In the rows, 128 means zero.
Families of rows that turns and mirrors carry onto each other, the same ones carrying the whole set onto itself: the rest of each named row's family, in list order
7 families of 4 rows
rol: [129  87 160 147 120 183 129 136  98 126 158 120 152 150 131 126 128  87
 132 151 101 108 126 160 165 119 140 105 105 127 146 137 115 139  87 144
 126 131 135 140 167 152 123 148  88  86 132 133 136 125 146  88 118 164]
nage: [140 109 154 163 106 134 123 111 106 113 132 119 117 130 133  96 143 116
 118  78  93 143 153 137 101 121 153  97 118 153 160 165 137 126  92 151
  99 136 150 134 131 142 142 166 134  94 109 146 148  88 124 152 110 129]
Tas: [124  99 169 126 129 190 124 146 112 126 143 130 133 166 135 133 113 122
 121 155 122 110 101 173 170 130 144 118 112 134 144 131 118 154 107 123
 105 122 123 128 170 140 146 132  97  74 119 127 152 123 152 111 113 151]
Denob: [136 106 116 124  82 127 130 136  89 130 147 118 151 151 111 150  95 154
 117 133  86 123  82 128 120 106 113 124 127 125 163 132 118 141 127  86
 126 111 134 122 171 143 147 108 114 131 125 114 127 143 113 100 144 144]
buti: [107 102 122 128 137 141 151 129 129 135 102 100 137 141 106 120 143 146
 106 119  95 141 147  79 127 129 148 154 144 138 163 133 151 127 155 140
 117 148 162 135 125 135 139 147 141 120  98 151 152 114 134 169 129 141]
mapaf: [110 100 144 118  71 125 118 150 106 134 143 127 151 147 121 150 119 141
 120 159  97 153  92 136 120 124 112 135 142  84 148 128 120 121 124  97
 130 126 144 133 158 147 140 119  98 125 119 125 139 116 106 107 127 132]
bifa: [105 103 184 129 115 171 139 120  96 126 155 132 129 155 142 135 134 120
 142 142 115 112 126 172 148 117 158 100 100 115 138 142  92 134 109 139
 117 116 130 133 157 138 136 146  93  84 131 127 158 114 153 106 108 150]
Lefa: [ 98 104 116 115 114 115 149 139 118 120 117 118 110 144 118 131 146 153
 103 132 103 132 125  90 105 119 151 142 153 133 163 131 135 138 161 137
 124 161 161 134 118 135 159 134 139 116  99 142 138 115  99 171 126 124]
Suta: [128  87 139 136  72 134 131 140 129 145 127 110 163 144 114 159 107 140
 116 142  83 154  97 146 113 122 123 128 129 107 154 116 137 159 130  90
 121 133 128 117 173 153 138 112 104 150 122 135 149 125 127  98 143 128]
tano: [137 106 152 168 113 132 134 117 114 125 140 117 103 137 141 104 141 129
 139 100 111 109 154 128 108 125 135  97 104 156 171 161 129 133 100 162
 101 132 146 135 115 136 132 162 129  91 130 144 145  99 122 175 105 132]
zinu: [126  93 131 136  85 132 127 142 121 123 129 126 153 146 120 132 102 137
 129 144  85 143  85 126 110 122 114 129 143 108 159 133  99 137 122 104
 137 111 122 122 176 156 138  99 110 134 120 100 129 135 119 103 145 126]
Pima: [113 106 110 122  99 129 127 151 106 128 139 112 165 142 109 138 115 125
 102 150  91 128 105 152 141 107 123 140 137  87 146 112 121 139 127  97
 142 129 145 149 171 133 142  97 117 127 110 127 122 130 119 100 133 144]
Pepa: [152  93 126 176 135 146 141 127 108 129 141 114 112 143 118  99 145 122
 125 105  90  94 153 118 121 118 149  93  91 162 175 159 136 145 110 160
 105 156 146 123 131 155 126 168 130  85 139 132 153 120 150 150 118 129]
Ziga: [139 101 132 181 119 135 142  99 117 135 125 112 103 116 143  91 126 110
 130 100 115  96 145 121 121 130 125 115 115 170 170 137 146 139  89 166
  97 134 126 131 137 142 136 149 134 111 120 144 139  97 141 142 120 142]
Fose: [120 110 134 129  83 132 133 145 101 138 155 132 137 158 134 160 118 150
 111 154 109 141 108 127 122 127 122 136 141  93 161 142 120 129 120 100
 114 119 127 118 163 135 137 107  85 134 151 135 120 122  99 100 146 123]
Ledip: [147  92 124 165 105 136 145 118 121 142 149  94 112 117 130  91 138 123
 115  81  83 103 132 133 121 109 148  99  86 149 155 146 138 116  92 155
 108 139 147 142 133 154 128 165 120 100 122 149 143  91 135 159 136 148]
Fev: [128 107 175 138 122 170 142 112 111 147 139 121 132 149 135 126 105 111
 126 137 126 105 125 174 160 117 165 108 113 141 138 121 108 168 113 140
 117 114 116 129 166 143 151 131  93 113 120 139 154 118 169  94 107 146]
fubob: [125  96 166 131 128 176 151 124  99 146 161 120 122 156 147 142 111 115
 114 118 111  97 102 162 167 124 165 108 103 127 158 148 109 140 103 126
 127 113 136 143 160 143 137 147 108  86  96 140 126 120 147  89 122 164]
Zor: [123 104 103 119 122 141 148 124 115 118 126 109 147 127 103 126 135 158
 103 131  87 137 112  79 126 101 172 120 150 162 158 129 151 137 171 132
 121 151 157 128 131 152 142 144 126 115 115 161 138 118 110 152 140 149]
ruf: [117  85 171 140 137 194 162 128 116 129 142 130 133 157 155 137 124 114
 118 142 110 111 104 163 149 129 159  99 107 125 149 153 103 149 117 150
 114 107 126 141 156 140 129 134 101 100 105 119 138 109 166  97 117 142]
Pirez: [127 105 171 127 113 171 153 110  87 127 157 138 110 162 137 141 143 113
 133 127 109 123 143 162 146 126 177 118 108 101 140 138  99 145  97 130
 106 123 112 139 150 135 143 143 104  79 111 126 139 108 138  95 131 141]
Gal: [ 84 113 119 126 121 130 140 139 108 113 123 118 131 137 131 122 148 155
  78 128 103 142 125 104 107 106 157 128 159 150 157 151 135 130 161 140
 124 161 171 113 147 138 163 130 117 133 130 153 142 120 104 158 128 125]
pebo: [ 91  79 113 138 124 140 161 125 127 121 104 106 124 128 122 133 147 135
 105 131  87 135 120  89 112 130 152 142 151 152 172 121 161 151 159 130
 115 168 142 123 137 146 147 136 151 122 102 149 143 115 116 141 143 139]
nem: [121  92 123 126  93 132 118 162 110 137 121 105 159 141 109 136 103 149
 121 134  84 159 103 131 122 119  97 151 148 108 141 125 133 130 132  98
 117 128 134 132 172 127 136 107 106 117 127 118 151 137 117 121 135 133]
kar: [132 112  98 140 132 117 141 139 128 134 117 111 140 134  98 124 129 151
  90 122  95 129 130  91 118 118 145 126 144 130 183 146 155 158 169 120
 123 149 158 138 120 132 140 133 148 112 102 149 123 119 115 149 120 118]
safi: [112 100 122 121 121 141 142 128 126 125 110 115 142 122 103 123 134 131
 102 144  97 138 130  88 119 126 166 134 165 152 153 130 132 150 165 151
 136 140 150 119 117 150 149 127 138 114 100 151 132 128 113 166 154 136]
Zuru: [150 111 146 170 112 148 132 120 128 126 130 116 108 150 125  96 141 123
 120 112 108  91 148 134 134 140 129 115  81 149 179 145 138 125  77 148
  96 129 143 123 135 147 136 158 137 102 120 134 149  97 157 169 124 142]
Fakid: [145  90 133 176 102 136 148 121 121 135 132 108 122 119 129 105 142 118
 115 102  99 104 141 142 105 125 136  96  95 147 151 154 138 136  98 176
  98 117 142 130 110 135 128 142 132 112 119 138 141  96 146 170 139 133]

Same family as ruf: zinu, safi, Fakid
Same family as nem: Tas, buti, Zuru
Same family as Denob: Ledip, fubob, Zor
Same family as Suta: Ziga, Fev, pebo

Families of rows that turns and mirrors carry onto each other, the same ones carrying the whole set onto itself: the rest of each named row's family, in list order
4 families of 8 rows
dal: [101 152 108 124  96 141 158 111 113 128 133 115 173 109 116 139 114 120
 102 109 144 128 163 111 121 103 139 147 132 121 122 136  91  89 118]
gazo: [105 142  88 141  94 144 122 131 114 150 140 129 132 109 154 125 127 106
  90 134 143 107 116 103 133 121 125 175 121 117 119 156  98 120 168]
Fopug: [125 136 123 107  79 138 127 147  85 151 131 113 121  87 125 147 110  86
  88 126 145 110 111 123 137 103 140 158 102 118 120  94  82 133 136]
reb: [122 160 110 152 122 119 138 145  91 128 130 124 127 128 140 107 160 139
 122 131 107 110 145 104 123 158 160 162 119 157 135  68  93 108 185]
bulur: [106 147 109 122  97 124 175 120 113 114 132 118 161 100 106 132 117 106
 111  98 152 143 154 113 123 102 136 152 110 120 132 139  79  97 130]
Puba: [ 99 167 113 129 114 122 163 121 111 117 133 122 157 109 117 130 115 110
 112  98 145 140 159 112 124 101 132 131 120 133 137 154  86  98 117]
luduz: [142 131 104 113 104 158 138 123 107 140 139 100 138 104 118 123 125 110
 123 107 146 118 140 123 123 110 111  98 116 149 125 158  78 119 100]
giz: [109 151 106 144 108 140 114 136 106 152 133 129 124 116 158 121 119 108
  94 133 140  97 112 105 133 109 126 151 130 120 109 161  93 127 159]
zazi: [135 127 109 146 140 135 166 108 118 124 111 109 117 111 130  99 161 141
 163 143 113 148 130 136 132 145 145 134 105 172 153 138  87  90 149]
muz: [123 157 106 153 126 117 125 131  89 119 122 137 125 121 130 113 154 123
 114 153  93 127 130 116 139 144 162 170 113 156 137  73  85 114 180]
nav: [115 159 108 163 126 133 126 141  87 114 141 133 124 107 133 117 167 123
 134 149 101 116 128 113 123 129 159 168 111 135 138  67  94 118 181]
tagib: [123 155 100 160 117 135 129 159  84 113 125 136 125 119 128 132 161 138
 118 142 102 124 129 118 137 136 173 163 117 150 142  69  89 126 184]
bup: [151 152 131 128 128 137 156 118  96 120 129  95 142 112 107 137 151 127
 142  96 122 142 148 142 123 139 171 148 129 202 137  90  71  94 142]
sinal: [122 133 109 144 136 155 133 145  81 164 119  99  93  98 154 146 167 132
 134 145 130 113 109 136 143 139 169 142 122 155 145  89  99 124 176]
lur: [131 145 134 101 102 141 123 148  93 140 142 116 129  79 148 151 108  96
  81 132 141 116 115 108 137  94 132 146 106 136 112  98  82 137 145]
tum: [117 157 116 111 124 132 177 118 118 115 141 114 165  96 115 134 114 111
 104 105 133 143 161  98 124  97 131 133 115 123 132 135  85 104 127]
fike: [131 140 111 160 134 152 164 120 106 109 138 105 127 102 139 106 162 139
 178 141 120 138 128 141 119 141 150 138  98 170 154 142  90  91 149]
degu: [134 132 119 141 138 150 128 128  88 169 108 104 101  93 156 138 171 117
 136 144 143 115 111 139 134 142 156 151 127 171 138  80  85 121 171]
lun: [141 120  91 101  89 163 145 117 115 143 156  90 135  97 122 123 123 107
 125 106 141 123 137 129 125 126 116 124 109 152 129 163  89 112 116]
tiz: [127 122  97 110  84 165 133 119 115 146 135 106 147  95 133 127 116 118
 120 133 144 128 146 127 129 118 116 118 108 142 137 146  94 111  91]
Nam: [123 153 136 122  96 132 113 156  90 136 125 127 131  95 135 147 107  87
  88 122 150 114 113 116 132  93 137 146 109 129 119 103  83 143 130]
nit: [149 144 128 133 131 153 172 138  93 114 133  87 136 111 107 139 157 147
 151  96 122 130 139 145 125 132 180 136 127 184 133  97  74  97 151]
dogas: [110 138 142 110  84 146 126 137  93 153 124 115 137  86 145 155 104 105
  91 133 147 116 117 131 138  97 142 156 113 125 118 105  98 116 119]
Teruk: [138 161 137 136 122 148 167 122  91 105 153  96 136  98 120 131 156 136
 162  98 115 133 139 150 122 123 163 145 118 185 126  88  78  88 142]
gigip: [127 135 119 136 130 136 136 150  88 168 114  98 101  94 162 126 161 128
 141 137 140 114 128 129 131 156 154 143 105 171 155  70  94 122 159]
zuva: [144 129 115 144 126 132 160 136 116 119 124 103 120 118 143  89 150 147
 161 140 111 129 132 127 114 160 147 140  94 177 156 126  93  96 156]
dobig: [117 144 106 135 115 143 130 130 115 144 138 131 142 104 166 128 119 109
  81 148 139 106 112  90 123 107 133 154 121 117 115 152  84 124 171]
med: [115 139 103 141  80 157 113 124 116 142 133 132 153 118 155 121 114 119
  91 149 133 102 127 108 126 117 135 165 119 119 109 149  96 113 142]
suvis: [146 130  97 105 119 168 149 120 125 144 149  98 144  91 136 128 121 118
 117 115 147 125 149 113 126 115 122 113 110 156 132 163  75 125 113]
mib: [122 145 112 146 134 160 119 139  79 158 139 103 101  83 157 138 172 120
 149 146 138 109 112 138 132 133 157 157 118 161 138  79  91 128 164]
Ratap: [134 152 147 125 129 122 171 137  99 129 128  87 130 109 131 124 148 140
 151  94 132 127 146 139 122 142 171 152 119 187 134  87  81  86 151]
zif: [132 135 105 150 136 144 168 133 114 110 124 109 123 113 126 113 152 155
 165 133 104 150 130 141 133 138 159 135 101 173 161 141 103  99 156]

Same family as muz: gazo, Fopug, bulur, zazi, bup, degu, lun
Same family as lur: nav, tum, fike, Teruk, dobig, suvis, mib
Same family as dogas: dal, reb, tiz, gigip, zuva, med, Ratap

Families of rows that turns and mirrors carry onto each other, the same ones carrying the whole set onto itself: the rest of each named row's family, in list order
3 families of 6 rows
Zifub: [137 151 110 134 138 179 108 131 143 122 134 111 144]
zes: [159 105 126 157 109 126 119 106 166 124 122 139 111]
ropi: [137 145 110 146 100 166 107 139 132 137 132  91 143]
ran: [113 115 122 117 118 138  87 105 143 122 143 150 118]
kup: [146 158 134 112 148 137 111  95 165 141 132 101 147]
memev: [143 115 114 144 114 163 122 161 140 141 145 141 130]
bis: [119 109 133 142 104 125  83 120 129 134 154 137 106]
bor: [125 153 144 132 112 100  94  99 134 170 139 111 120]
zod: [122 132 123 152 107 122 114 133 141 188 116 154 114]
nikuf: [129 142 129 133 124 134 104 133 143 202 125  99 140]
gol: [142 129 119 140 126 129 119  94 173 128 107 158 115]
Gura: [174 135 133 136 133 135 144 129 175 158 128 112 142]
Rer: [106 148 132 118 133 124  78  96 138 168 130 118 127]
beb: [149 117 137 112 107 105 130 108 173 157 141 144 126]
Dif: [145 140 114 176 106 142 116 119 153 163  91 115 122]
vub: [126 154 109 163 130 157 107 122 146 154  93 138 124]
ligo: [157 155 137 116 112 125 123 108 155 133 149  91 145]
pafiv: [124 111 127 103 107 141 100 138 140 151 164 117 141]

Same family as Rer: Zifub, ran, kup, gol, vub
Same family as zes: ropi, bis, bor, Dif, ligo
Same family as Gura: memev, zod, nikuf, beb, pafiv

